Each path below is one point turned by a fixed rotation once a step. After each direction that follows a path, write how fast that rotation turns it, in degrees a step (0 if it stays still).
Each turn is a multiple of 5 degrees from 10 to 175, or 0.
Each row of a path follows its step; steps can be skipped.
Path 1:
step 1: [ 14  14  -1   8   8  -1 -10   7 -15  11  18   5 -12  15  -4  -1   3   8
  -3 -13  17   6 -11 -10 -13  21  10 -11   5  -9   7  -1  -1  10  -6   5
  -9  -4   9  15 -14  -2  -1  18 -21]
step 7: [-17 -15   7  -3   5   8   3  11  -4 -32 -18  -2  -1   8   2  -4   1   9
  -4  -6 -10   0   1  17   2  -3  26  12   2   0 -17  15   4 -10  -1 -10
  11  -1 -10   7 -14   7 -12   1  -5]
step 10: [-27   7  -2   2   3  -8   3   2   5   8 -14  -3   6  -7 -19  -1   5   0
 -11 -13 -11  13 -11   1 -13  14  24  -6  11   3  -1  19  -3  -9 -17 -14
 -11  -3   1   3  -7   4  -4  14 -11]
step 13: [ -4  12  14  -4   9  -1 -10  18  -3  17   4  -8  -1  -9  -1  10  -2 -13
  -8  -4   7  -1  -6 -12  -2  -1   9 -21   8  -3   6  11   7  11   5   2
 -30  -6  12 -19 -16   4   1  16  -9]
step 16: [  5  -7  12  -5  21   9 -11   9 -10 -13  17 -12 -14  11  21   8  -3   7
   1 -19   4 -21   9  -2   2   5   5   0  -9   1  -5  18  -2  12  16   1
 -12   2  11   2 -19  -8  -2   2   5]
step 18: [ -3   6   4  -1 -26   6  12   3   2  12  -1   2  -5   3  -3  -2  -4 -22
  -4 -25  -1  -1   4  11   8  23   6   0   4   2   3  11  -1   5  -9   9
 -20  -2   7  27 -16   0 -13   4  -7]
step 22: [-21  -4   5   1  -3  10  -2  15   4 -11 -11   7  -4   5 -13   3  11  -2
  -7  -1  10  17  -1   6   1  14  21  -3  12 -18   9  -5  21  11 -19  11
  -8   5 -11   3   7   6   6  15 -15]
step 24: [ -9  -1  16   0   7   4  -4   8  -5 -12  25  -6  -2   6   2  -6  13  23
  -1  13   4  -7   6   4   2  -4   9   9 -18 -19  -3  18  -3  -4   1 -16
   6  -3   6  -6  -2 -12  -3  11 -29]
Directions:
[ 1 -2 -5 -2 -4 -2  3 -3 -5 -4  2 -4  3  1 -2 -1 -2 -2 -2 -3 -4 -1 -6  4
 -1  8  4  3  2  4  2 -5 -8  2  1 -1 -1  4 -4 -3 -1  0 -3 -2  1] | 35
[ 0  0 -2  2  5 -1 -2  2 -4  1  3 -1 -2  5  0  0  5  0 -2  3 -2  5 -3 -1
  4  0  3  0  1 -4 -3 -5  6  1  2 -2  4 -1 -9  6  3  4  0 -6  1] | 140
[ 1  6  4 -1  2  1 -4 -4 -2  0  1 -1 -4  1  4 -3 -1  3  3  4  0  2 -2  1
  3  3 -4 -1  5 -2  2  1 -6  3  2  5 -3 -6  2  2 -5 -6 -2 -7  1] | 145
[ -2   3  -1  -1  -4 -10  -2   0   3   3   3  -3  -1  -2  -2  -3  -4   2
  -2  -5  -4  -1   1  -6   1   3  -5  -3   1   0  -4   2   0   1  -3  -4
   2   1  -1   7   4  -6  -2   1   1] | 45
[ 3  2  1  0  0  0 -2  1 -5  4 -2  0  5 -4  1  1 -1  3 -1  4 -1 -2 -4  0
  1  1  5 -1  4  1  0  3  1 -4  6  0 11 -2  1  3 -3  0 -5  8  1] | 110
Path 2:
step 3: [ 12  20 -10   7   9   4 -24 -11   1  -4  16  -5   4   0   2  -7 -21  -3
  -6   2  11  -9   5   3  -6   9  13  -2  -4  -2  -9   5 -19  12   0  26
  -7 -15  -6  -4  -8  -4  -5   5  -1]
step 4: [  2  20 -17  10  -4  -4 -23   5  10  -4   6  -5   2  13  -1   2 -17   8
  13   4   1  -2  10   4   4  -3  27  -6  -7  -5 -17 -18  -7 -11   9   8
  -3  -8   0   8   4  -8   6  -4 -13]
step 7: [ -4  -8   1   7 -13  16   4  14  15  -1   7  -4   4  -8  -3 -24   8  16
  -8  -2  -2   9   2  -5 -12  -4   7  22  -8  15   9  -9  -7  -7  -6 -14
   7  -9  -7  -9   7  12 -17   6   0]
step 8: [  5   8   3   0 -14   4   5  12  10 -15  10  -7  -8  -7  11  -6  10  13
   4  11  -1 -17   4  11 -22  -3  -2  23 -10   0  10  14 -10   3   0  -3
   9  15  -3 -13   7   6 -18   7  -3]
step 10: [ -2  -5 -16  -8  15 -10   7  13   8   0  -9   2 -13   3  -1   2   3   3
  27   5 -19 -16  -8   3   2   0 -10  -4 -10  -9   0 -20  -1  14  -8 -15
  -5  -2 -14 -14  12 -11   8   1   0]
step 12: [  2 -14  -4   7  14   4   3   4  22   8  15   6  16  -6 -30   3   4  -7
  -2 -13  -4  -2  19   8   0  -9  -9 -13  10   3   6  12   0   0  -3   1
  -6   2  -8 -12  -2  -6   5   4  17]
step 21: [  9  -8  11   6  -5   4 -14  15  13   9   6   2  -5  18  -3  -4 -16  10
  10  10   6  -4  -6   7   8   5   0 -10   4   4  -7 -12  10  -7  10   8
  -7 -21   9  -6 -27 -16 -11  -3  -2]
step 22: [  4  -9   5  11   5  11  -3  12  24   0   3 -18   3   8  -9 -20   5   8
   1  -2  12  -6   8  -5   3   3   7   8  -3  21  -3 -20  -1 -12  12  -4
  -9  -9   2   5 -25   7   0  -4   8]
Directions:
[  4   2   0   0   1   2  -5   1   2   2   4   3   2   0  -5  -1   2  -6
  -1  -2  -1   3 -10   4  -4  -1  -1  -2   2  -3  -2   6   3   7   1   0
  -4  -2   4   0  -1  -1  -6  -3   1] | 120
[-2 -1 -3  0  3  0  0 -3  4 -3  0  6  6 -1  0  2  4  2  2 -1 -1 -2 -3  5
  2 -8 -8  5 -2  0 -1  0 -3 -1  2 -6  2  2 -2 -1  4 -3 -1  7  1] | 20
[ 1  1  1 -2 -3  1 -3  2  2 -5  6  1 -1  1  1 -1  5  0  3  2 -1 -7  3  4
  1  1  3 -7  5  2 -1  3  1  0 -1 -9 -2  3  4  1  2  1  7 -2 -3] | 175
[ 0  7 -3  0  3  1  0  1 -1 -3  4 -2  2  1  0 -1  0  1 -2  8  4 -1 -3 -1
  3 -4  6  3  1  7  2 -4  4  2  2 -1  2 -5  0  2 -6 -1 -2  4 -5] | 20
[-2 -2 -3  4 -2  1 -4  3 -4  6  5 -4  2 -6 -2  2  0  5 -2 -1  1  4  0 -2
  7 -3  2  0  1 -3  6  1  3  3  1  0 -1  4  0  0  6 -5  5 -1  0] | 55
[ 1 -6  1 -4 -3  2  2  0 -5 -2  1 -5  5  2  2 -3  8 -3  0  4 -1 -1 -3 -3
  2  3  0  8  0 -4  1 -2 -3  2  1 -1 -1  3  2 -4  1  4 -4 -4 -3] | 45
[ 1 -3 -2  1 -3  3 -5 -1  2  1 -3  6  1  0 -5  1  0  0  0 10  3 -1  1 -1
  2 -2  1  3  0  4 -5 -1 -1  0 -1  6  2  0  3  2  2  6  5 -4  8] | 40
Path 3:
step 3: [ -9  -4   1  17   2   3   1  -5   5  16 -13   7   3   1   3  16  -7  -5
  -3  -1  -5  18  -6   3  -7   4  16 -11  11  11 -10 -13   9 -19  -8  17
  -5  -9  -9  15 -15  19  -2  -3 -13]
step 8: [ -5  14  -3  12   2  23 -10  13   4   9 -13   1 -17  21  -5   5 -10   5
  11 -24   1 -14   6   5   4   5  14  -9  -5  -7  -3  -5  -5  -4  -7  -8
  -3   6 -13  17   2 -15   1  -3   8]
step 12: [  2   5   5  21  15   9  -2 -10  12  14   2  -8   8   6  10  13  -3   4
  -9  -7   7  11 -12 -10  22  -2   3  -3  -3  18 -19   0   3  -3 -15  -7
  -8  -5  -6  17   0   3  21   5  -9]
step 14: [  6   3  15   5  11   1   3   1  13  12 -20  -6  -1 -11 -16  -9  -8  -4
   8   5   5  -1   7 -12   8   6 -14   7   1   2 -17  -6  -3 -26  -3  -4
  -7   8   4 -13  13  -4  23  14  -1]
step 15: [ 14   5   3   4  -2  15  -2   7  -1  17   3   2   5  -5  -5  -7 -17  -4
   3 -27  -3  -4  16  -8  -3  -1   1  -9   7  13  14   0  -9   4   6   4
  -1 -14 -20  23  -1   3  21   5  -5]
step 18: [  7   5   4   1  -2   1   7  11   4 -18 -20  13   1  -1   9   1  -3   0
  12  -6   9 -14   9  -5   1   7  -3 -10  -9   2  11 -14  -1   3  -9  -4
   4  17 -23  -7 -15   5  25  12 -17]
step 20: [  7  -9  11  27  -5   1   7   7  -4   3  -9 -13  -7  -4   3   6   8  17
  20  -5   6  11  10   2   6  21   0  -5  11   3   7 -24  -4  11   2   5
   4   4 -12  -3  -6  -2 -17   9  -7]
step 24: [ -6   2  -5  10  -2   7  -3  -2   0  23   0  -1 -10   6 -12  10 -21   6
  13  -8 -18  -3  18  -4   1   4  13  -8  17 -16  -3 -14  -1 -14 -11 -18
   1 -10 -15  10   3 -10   8   6   1]
Directions:
[ 2 -2 -9  4 -2 -2 -3  2  1  1 -1 -1  5 -6  0  3  3 -2  1  2  1  3 -6  2
 -6 -6  1 -4 -1  1  1  7  4  0  2 -3 -2 -3 -1  1 -5 -1  2  0 -6] | 115
[-5  1  2 -2 -1 -3 -2 -3  2  1 -1  3 -1  2 -4  1 -1  6  5 -2  0  4  3  0
  1  4  5  1 -5 -6  3 11  1 -3  4 -4  0  3  1  0 -2  6  1 -2  2] | 130
[  3  -3   0  -5  -2   2   4   6  -3  -3  -3  -2   7   0  -4  -3  -2   3
   3   5  -3 -10  -1   1   3   1   3  -1  -4  -2  -3   2   1  -4  -1   3
   0  -1   2  -2   1   0   3   1  -4] | 80
[ 5 -1  2 -1 -4  0 -1 -1  0  1 -5  1 -1 -6 -2 -1 -4  1 -3  3  2  1 -4  5
 -3  3  0  3  3  3  3  2 -7  4 -5  1  1  2 -5 -2  0 10  0  6  1] | 20
[ 3 -2  1  2  2  1  0  2 -6  2 -1  5  0 -1  0  0  0  6  1 -4  1  0  3  7
 -1  0  0 -8 -5  0  4  0 -5  0  2  4  6 -6 -4  0 -1 -5 -4 -1  2] | 155
Path 4:
step 4: [  4  -4   3  -8  -9 -11   0  16  -2  -4   1   2 -10  -6   0  14  20   6
  21  -9  -7  -4  -7  -2   1  -3  23   0 -10  -6   1   8   2 -26  -7  10
  -1 -12  -3   6   9  -6   0   7  -2]
step 5: [ 13 -12  -4   0  -2   2  11   1  17   0 -14  -1 -17  -9   7   3  -2  21
   1  12  13  -4   2   4  11 -11  20   0   5  -4 -11  -5   0 -10   7  -4
  13 -17  15   1 -12   2   5  -6   1]
step 8: [ 13  12  11  15  -5   9   9  -1 -14   2  -6  11 -12   4   5  -4 -13  10
   9  -7  12   7  15  11  -9 -10  19  -9   8   1   2 -20  -2  -6 -10  -1
  -4  -8  -1   2  13  -3   5   0 -12]
step 10: [ -8  -6  12 -13  -2   6  13   4  -6  -2  12   8  -4   4  24  10   6   4
   5  -7  -6   6 -12  12   1  -5   0  -8  -2 -14   3  -2  11 -16 -12   4
  10  -2   4 -12   4  13 -14  14 -15]
step 16: [ -8  -7   0 -16  -8  -9   1  13   0 -10   7  -8  -4  -4  14  21  11  -1
   8  10   2  -5   1  -5  -7 -10   6   0   4 -11  -2  -5 -13 -17  -1  14
   3 -19   6   7   5 -11  -6 -10 -17]
step 20: [ -3  -8  17  10 -13  -5   2  -1 -12  15 -14   8 -10   1  16   4  -8   9
  13  -2   6  14   9   6  -1   2  17   2   6  -5  -7  -8   9  -3  -8   3
   1 -21  15   8   9   7   7   5  11]
step 23: [ 13 -18  -1  -4  -9   5  23  -8  10  -1 -17   9 -21   9   6   1  -1  10
   9   5  17  -4  -9   2   1  -5   9 -11   2   8  -1   1   5 -14  -8  -5
   8   3  -7   5  12 -16  -1   3  -2]
step 25: [  1   5   9   9  11  10  11  -3   2  -2   2  -3  12  10  16   1   3  -4
   2  19  -4   1 -12  -2  12  11   7 -28  -3  -2   9 -10 -10 -20   1  18
   9   0   4   1   0  10   4   4  -7]
Directions:
[-2  3  6  1 -1 -4 -4  2 -1  2  2  1 -3  1  2  1  4  5  2 -1  2  0 -3 -1
  4  1 -3  3  4  1 -3  2  7 10 -1  3  0  0 -1  1 -1  2 -2 10 -1] | 40
[ 2  2 -3 -7  4  1 -3  2 -2  2  4  4 -4 -2 -3  1 -2  6  3  0  0 -1  1  2
 -4  1 -1 -2  0  4  7  5 -1 -2 -3 -1 -2  7 -1  5  5 -3  5  3 -1] | 95
[-8  2  1  3  6  4 -2 -3 -1  4 -4  5  3  3 -2 -3 -2  0 -1  2  4  3  3 -5
  4 -3  0 -1 -5 -1  0 -1 -7  1  4  2 -2 -2 -2  2  3  0  3  6  1] | 60
[-3 -1  0  1  3 -2 -1  0 -1  1  1 -2 -3 -3  6 -4  4  3 -3  3 -6  0  2  5
  3  6  4  6 -3 -5  3 -2  1 -5  3  0  5 -1  1 -1  4  4  4  2  3] | 70
[ 2 -5 -2  1  2  1  2 -2  1  4 -1  2  5 -2  0  0  3  5 -3  4 -1 -3  2  0
  8  1 -3 -2  8  1  1  6 -1  1  3 -6 -1 -2 -2  4 -4  1  0 -3  2] | 175
[-5  0 -2  2  1  2  0  2 -4 -6  3  2  2 -2 -3 -1  2  1 -5  0  2 -6 -6 -2
  0  3 -9  2  2 -1  1  2 -3  2 -1  8  3 -3  3  0  4 -1  2 -5 -2] | 25
Path 5:
step 2: [  0 -11 -13   4   4  -5  10  11 -11  -2 -18  18   1  15  15  11  11   8
  -5   6  18   3  -4   8  -2  -9   8   0  -3  -7  16   6 -10  -4   8  10
   3  -8 -34  -6 -11  -8   6  -1   7]
step 3: [-14   0 -22  -7  12  17   7   7  -1 -20  -8   6   8   0 -13 -15   8  -2
   2  12  -3   4   0  -3  17  -1  14  -3 -11  -5  14  -5 -18  -8   8  18
   5 -17 -13  12  -6  -6  11  -5   3]
step 4: [  4   1   5   6  10  11  15   1 -10   5 -14  20 -13   9  -1  -5  -4   7
   8  -7  20  -7   8  -2  18   5  16  -3 -16 -18  19   9  -8  -6   4   7
  21 -12  -9 -16   0   0  14  -4   0]
step 6: [  2 -20  -1  17  19 -16   3  -7 -17  -1  -7  12  -2  13  -2  -6   7  19
 -11 -12  12   0   7   1   5   8   7 -10 -18   1   2  19  -4  -1   9   1
   0  -6  -2 -14  12   6  13 -11 -15]
step 17: [ -1   3   7 -14  18   6   7 -13 -20  -7  14   2   1  21  -5  -7   3  -4
   7   3  -2 -18   0  19  16  14   0  -3   4   6  16 -12   3 -10  17   5
  17  -1  -7   2 -11  -6   9  -9  -5]
step 19: [  1 -16 -12  -4  21 -11   4  -4  -4 -14  -4   9   3   6   0  -6  12   0
   5   0  -6  -6  -8  19  -1   1  -7 -19  11   6  18  -1  16  -8   7  10
   4   4 -21   9   3   0  25 -17  -1]
step 20: [ -7 -13  -8  -2  20   3  12  10   6  11 -23   7  12   0   5  -8   6  -4
  -2  -4  29  -2  -1  17  -1   8   4   2   2  -3  -1   5  -7  -8  -3  10
  -6 -21 -14  19   7  -1  10 -16  -3]
step 25: [  9 -14 -12   6  24 -11   1   7 -15 -19   2  12  -6  -1   1  12  18   8
   0 -16 -11   8  12  -9  -8   2 -18 -11   2  -3  21  10  -4  -4   8  -1
   3   4  -8 -19  -3   1  11  -5 -11]
Directions:
[ 4 -4 -3  4  5 -2  1 -1  4 -3 -2  2  3  1 -1 -2 -3  2 -1 -4  5  2 -3  0
 -6  3 -5 -1  0  4  0 -2  6  6  0 -6  3 -4  5  3  0  2  2  2  1] | 55
[  0   2  -2   1  -3   1   2   6  -1   0   0  -2  -2   2  -5   0  -1   3
  -2  -1  -3   0  -3 -10  -1   2   1   5   2   0   3   4   0  -3   6  -6
   3  -7   0  -5   0  -5   2  -2   0] | 35
[ -2   0  -2  -2   1   1   2   4   1  -2  -9  -2   1  -5   5   1   0  -5
   4  -3  -1   2   4  -1  -1 -11   0   2   1   0   1   2  -1  -1   5  -1
  -1  -4  -2   6  -1   1  -1   2   5] | 60
[ 2 -3  1 -4  1  1 -1  0 -3 -1  2  3 -1  0  1 -2  3 -1  1 -1  2  1 -1 -9
  0 -3 -5  2  8  3 -5 -4 -2  2 -4  4 -1 -1  0 -5 -7  2 -5  4 -2] | 25
Path 6:
step 1: [ 13   3 -11 -13  16   7 -18   5   6  -1   4  -5  -6 -23  -8 -12   4  -4
   8   6 -26   6  12  -2  -2   2  -1 -27  -4  11  -4  -4  -6  -3   0   3
  -1  -8   3  25   9  12 -11  13 -12]
step 6: [ -7 -16 -10  15  14  -4 -11   7 -11 -10  13  10  12 -13   6  28   2  -9
  13   8   2  16   6  15  -3  -8   6 -15   4  -2  17 -10   4   6  11   7
  -3   5  -3  16 -22  -9   3   1  -6]
step 8: [-10  -6 -17  -9  17  10  21   4  -5  -9   7   3  -3   4   1   1  25   6
   6   1  -6   0  12  -2  11  20   4   9  25  28   9  -1   1   4  -5  -1
   7   5  11   8 -14  11  -2   9   6]
step 9: [-25  -6  -9   9   4   9 -14  -4   1  -7  -3  -7  16 -13  17  -9   7  -4
  -1  17  14   6  -6  26  12  -1  -3   9   8   8  11   7 -16   0   1   9
   2  -1 -18  19  -2  -2  -3  -7 -17]
step 20: [  4   4  -9 -17   8   2 -14   8  -1  10   7  -8   7 -13 -12 -18  -4  -5
  -5  -9   1  10  14   4  16  -1  -9  -7  18   2  -7 -15  -9  12   0  13
  22  -1  -4  16   4  12  -9  24  13]
step 25: [ -1  -5  -5   2   8  13  15  -6  10 -14   8   6   7 -18  14  13  -2  -2
   9   2  14  11  15  -6  12   7   7  -4 -11 -14   9 -21  10  11  25  10
  11  10  -9   8 -19   4  -8  -2   4]
step 26: [ -7  -4  10  -2  15  11 -15  18  -2 -13   6  15  -4 -15   9 -12  17  -6
  13  -2  10  14   8   0  10 -17  12 -14   9  17   0  18   5  10  17   1
 -10  -6  10   8  12   4   5   6  17]
step 27: [-25 -20 -19 -12   0  -1   8   9  -5  -6   5  -1   4   2   7  -5  -7  13
  -4   2  -7  12   3  -3  12   3   0  20  22   6  17  -7  16 -13  10  -4
  -6  18  13  10   7   8   5  14  -7]
Directions:
[ 3 -1  5 -1  3  1  6  0  2  2 -3  1 -4 -3  6 -3 -2  0  2  3 -3  2  4 -5
 -1 -8 -4 -3  0 -6 -3 -1 -1  0 -2  0  4  0  5 -1 -1  0 -1 -6 -5] | 35
[ 1 -4 -1  0 -1 -1 -5  3  4  0  4  5 -3 -2 -4 -9 -1 -3  5  5 -1 -3 -3 -6
  1  5 -2 -4 -3 -1 -6  1  0  6  3  0  0 -3  2 -2  1  1  0  2  4] | 115
[-2  3  1  4  5  0  3  1 -5 -6  2  5  2 -1  6 -1 -3  3 -1  5 -2 -1  0  1
  6  1 -3 -3  2  3  0  3  3  2  0  3  0  8 -4 -5  1  1  3  1  1] | 20
[-1  7  5 -3  2 -1 -6  6  1  4 -2  1 -1  1  4 -2  6  0  1  0  5 -5  3  3
  1 -1 -4  3 -2  0 -2 -1 -2 -1  2  6 -5 -4 -2 -1  3 -1  1  2 -5] | 170
[-5 -4 -2 -1  0  0 -4 -5 -4  3  0  2 -6  3  2  2 -6  8  4  2  3 -5  4  3
 -1  1 -2  1 -3  0  0  0  2  3  1  1  2 -2 -4  5 -3 -4  0 -6  1] | 115
[ 0  2  2 -4  3 -2 -4 -1  7 -2 -2 -4  0 -1  6  3 -1  1  1  2  0  2 -1 -3
  2 -3  0 -1  5 -6  3  1  2  3 -1 -5  1 -4 -9  1  0 -2  0  4  9] | 70
[-3 -1  0  0 -3 -2 -3 -2 -2 -3 -3  0  2 -4  6 -6 -3 -3 -6  1 -1 -2 -8  2
 -2 -1  0 -1 -1  1  7  0  2 -1  1  0 -2 -6  4  2  5  0  7 -5 -1] | 145
[ 5 -1  5  0 -5  3 -4  3 -4  2  2 -4 -6 -2  3  3  3 -1 -5  2  3  2 -1  2
  4 -2 -1  1 -6  4 -1  3  2  2  0 -3  7  3  1  0  4  1 -3 -1  6] | 135
Path 7:
step 2: [ 20   5   2   0  -1  14  -8  30   1   1  19  13   1   5  11  -2   6 -14
 -13   2 -10 -14  -1 -13   2  -1   9  -2   1  -5  -6   8  -7  -8   2   7
   6   1  10  14   2   5   9  14   5]
step 7: [  3   7   3  14  11   0  18   3  -1  -1   2   2   2  18   0   2   7  10
   2  -1  -3   6  12   1   4 -25   6  -1   3  17  -6  -2   2   7   6  11
  -5   2 -29 -20   6  -8   0 -15   0]
step 10: [  1   6  16   1   6  17   1  17  -1  -5   6   2   2   8  10 -16   4  -6
   8   0 -20   6   5   3   2 -12   8   6   9   6  13  -3  14 -16  -1  -2
 -13  -9  -5 -14  16  15  -1  10 -11]
step 15: [ 12  -8  -4   5   5  -3  -1  -8  -5   6  27   4   0  14   8   9  -9   8
  -7   6  20   5  -3 -16   1 -18   1 -14   6  -4 -22 -14  -1  -5  -1  15
  -2   9   4  -3   1  -1  -6   1   8]
step 19: [  4  -8  15 -13 -12  -2 -12   0  -8  13   6   2  23  -6   2  27  -6   5
   1   0   0   1   4   8  -4 -12  -4  -1  16  14  -5  15 -11  12  -5  -1
  -5   7  -2   2   1  -3   5  19   6]
step 22: [ -4   1  11   3   2  -1 -14   2  -2  13   1  -7  14   1  -9   3  11   2
 -18  11   2  15 -16 -25  -1 -17  14   2   0   8  -9   8 -14   2  11  14
  -3  14   6   0   4   3   9   3 -10]
step 26: [ -4  -1   5   6 -15 -12   5  -9 -13   5  -7  -1   6   8  -5   6  11  19
   4   6   8  -3   0   7  10 -29  -3 -11   2   5  16   4  -8  -7   8   9
  -8  -4  -3   1  10 -18  -9   6  13]
step 27: [  0   1   0 -13  -6  -8   0  13  -6  -1   7   9   1   1   2   9  10  -2
  -7 -14 -21  -9 -10  18   5  -9   1 -20  -2  13 -13  -5  11  -1  -2 -13
   5  -2 -11 -13  13 -19   0   2  13]
Directions:
[ 3 10  0 -1 -1 -2 -2  4  2 -5  6  0 -3 -4  0  2  6  3  3 -1  0 -5  0  0
  2  3  4 -1  0  2  2 -1  6  3 -2 -5  3 -2 -2  5 -1  3 -2  1 -4] | 100
[ 6  1 -2  4 -4 -3  0  5 -1  2 -3 -3 -8  2  1  1  2 -4  0 -1 -1 -1 -4 -3
  2  3 -3 10  2 -2  2  2 -2 -5  2 -3 -4 -2 -1 -3  0  5  2  0  3] | 95
[-1  3  2 -2  0 -1 -1 -1 -5 -5 -6  2 -5 -6  1 -2  0 -3 -3 -2 -2  0  1 -2
 -3 -6  4  1 -5  0  0  3  2 -6 -5  5 -4 -2  4  5  4  0  1  1 -2] | 175
[-4 -1  1 -9 -3 -1  1 -6  1 -1 -1 -1  0 -2 -6  1  2  2  3  4  3 -4  2  4
  4  4  3  5  4 -4  2 -2 -3 -5  0  3  1 -4 -1  0  3  1  0  3  6] | 140
[-3  0  2  2  2  0  3 -5 -1 -4  1 -1 -2  4  4 -1  5 -4  2  2 -8  0  0  5
  4 -2  2  4 -2  1 -1 -4  2  4 -4 -6 -2  3  1  1  2 -2  1 -7  5] | 110
[-5 -2 -2 -1 -5 -4 -3  0 -3 -3 -2  2  0  6 -7  1  0 -1 -5  2 -3 -9 -4  1
  1 -1 -2 -4 -5  1  6  3  2 -2  3 -1  4  3  4  0 -3 -1  4 -3 -2] | 10
